Rotation paths and how fast each direction turns (degrees per step):
Each turn is a multiple of 5 degrees from 10 to 175, or 0.
Each row of a path follows its step; steps can be skipped.
Rotation 1:
step 0: -25; -155; 94; -101; 76; -82; 266; 176; 105; -88; -92; -39; 39; 43; 425; -65; 30; 74; -67; 182; 323; -207; 192; -172; -11; 77; -39; 163; 4; 3; 111; 66; -260; -186; 99; 305; -51; 397; 75; 60; 99; 234; 101
step 1: -187; 12; -316; 357; 217; -55; 11; 114; 2; 1; -333; -104; 28; 145; -42; -151; 36; -168; 138; -190; -161; 98; 150; -134; 77; 123; -56; 63; -262; -200; -75; -256; -80; -303; 157; 122; -93; -43; -12; 162; -151; -33; 232
step 2: 181; -221; 96; 79; -98; 115; 88; -238; 47; -58; -2; -179; 88; 75; -64; 307; -33; 100; 96; 126; -244; 290; 113; 177; -223; 17; 30; -421; -189; -4; -69; -227; -130; -117; -124; 224; 190; -169; -86; -140; 7; 38; 212
step 3: 232; -148; 185; -163; -124; 143; -43; 156; -5; 5; 10; -203; -63; 308; 318; -216; -21; 205; -117; 93; 207; -262; 88; 72; 78; -38; 62; -323; 149; 14; -9; -71; -69; 38; -113; 216; -276; 53; 104; 198; -207; 208; 68
step 4: -271; -87; 232; 43; 192; -229; 115; 199; -62; 128; -5; -63; -81; 226; -273; -6; 60; 53; 37; -239; 121; 129; 44; -70; 167; -14; 2; -12; -247; -203; 20; -36; 260; -145; 177; -23; -62; 103; 280; 311; -342; 96; 51
step 5: 130; -6; 69; -15; 353; -124; 8; -66; 75; 185; -36; -275; -184; -251; -137; 311; 214; -227; 153; 51; 7; 429; 141; 134; -91; 61; 125; -263; 14; -72; 0; 30; -237; 203; -13; 36; 133; -84; -171; 34; -119; 91; 8
step 6: 352; -60; -39; -132; 69; 177; -279; -3; 204; -91; 186; 55; 108; -78; 64; -223; -41; 46; -172; 102; 260; 123; 206; 244; -61; 150; -131; -96; 94; 94; 41; 35; -11; -196; -180; -55; -229; -234; -85; 257; -85; 290; -148
step 7: -293; -11; 172; -17; 45; -23; -145; 66; 101; 141; 51; -181; 196; 127; -383; -248; -172; 186; -49; 138; 176; 232; -294; -131; 165; -22; -173; 123; -105; -126; 338; -8; 71; 52; 7; 104; -250; -21; 202; 104; 53; 84; 10
step 8: -143; 93; 243; 27; 218; -334; 85; -92; -16; -31; -173; -262; -286; -171; -15; 182; 161; -44; -26; 94; -120; 149; 22; 165; -225; -208; -291; 204; 64; 10; 49; 241; -288; 6; -13; 267; -15; 57; 65; 91; 147; 74; -26
step 9: 260; 19; -232; 65; 207; 1; -21; -18; 236; -10; -42; -40; -55; -115; 393; -389; -6; -156; -78; 62; -12; 161; 117; -223; -87; 8; -194; 55; -180; 252; -45; 77; -133; -301; -62; -16; 110; -181; 95; -119; -171; 254; -103
Directions:
-96; 5; -42; -46; -40; -23; 39; 16; -30; -53; -51; 36; -19; 43; -14; -36; 42; -80; 4; -24; -13; 113; -24; 29; 17; 22; 32; -38; 58; 102; -4; -27; -82; -6; 51; -10; 32; 46; 99; 104; 50; -26; -36 -> 100
16; -58; -25; 20; 91; -33; 34; -46; 73; -90; -118; -17; -84; -18; -55; -6; 55; -51; 43; -44; 57; -16; -32; 52; 45; 8; 5; 51; 26; -11; -65; -10; 97; 26; -35; 33; 13; -16; 56; -72; 30; 12; 54 -> 100
-3; -19; -31; -22; -26; 41; -4; 124; 32; -11; -26; 12; -107; -13; 80; 65; -47; 74; -12; 95; -11; 41; 66; 11; -40; 22; 20; 18; -2; 14; -46; -54; 13; 41; -11; -64; -11; -70; 70; -46; 59; 86; -57 -> 115
-16; -65; -54; -4; -70; 41; -15; 1; 57; -107; 96; -38; 37; -3; -39; -12; -20; 66; -45; 27; -60; -10; -55; 96; 3; -16; 2; 4; 76; 30; 93; -69; 28; 57; -56; 43; -42; -9; 38; -3; -73; -39; 34 -> 90
41; 41; -113; -21; -94; -36; 33; 17; -70; -29; 8; 39; -20; 73; -7; 11; 57; 22; -27; -26; -10; 23; -55; 46; 44; 2; 50; 30; -18; -48; -5; 73; 45; 14; -14; -35; -14; 53; -84; -113; 32; -40; -108 -> 0
-46; -54; -27; 166; -16; -4; 15; 57; 47; 25; 16; -1; -56; 40; -87; -38; -51; 51; 90; -68; 19; -66; -45; -21; 21; 74; -41; -21; -44; 37; 44; 1; -29; 12; -9; -74; -23; 35; -24; 38; 29; 33; -50 -> 120
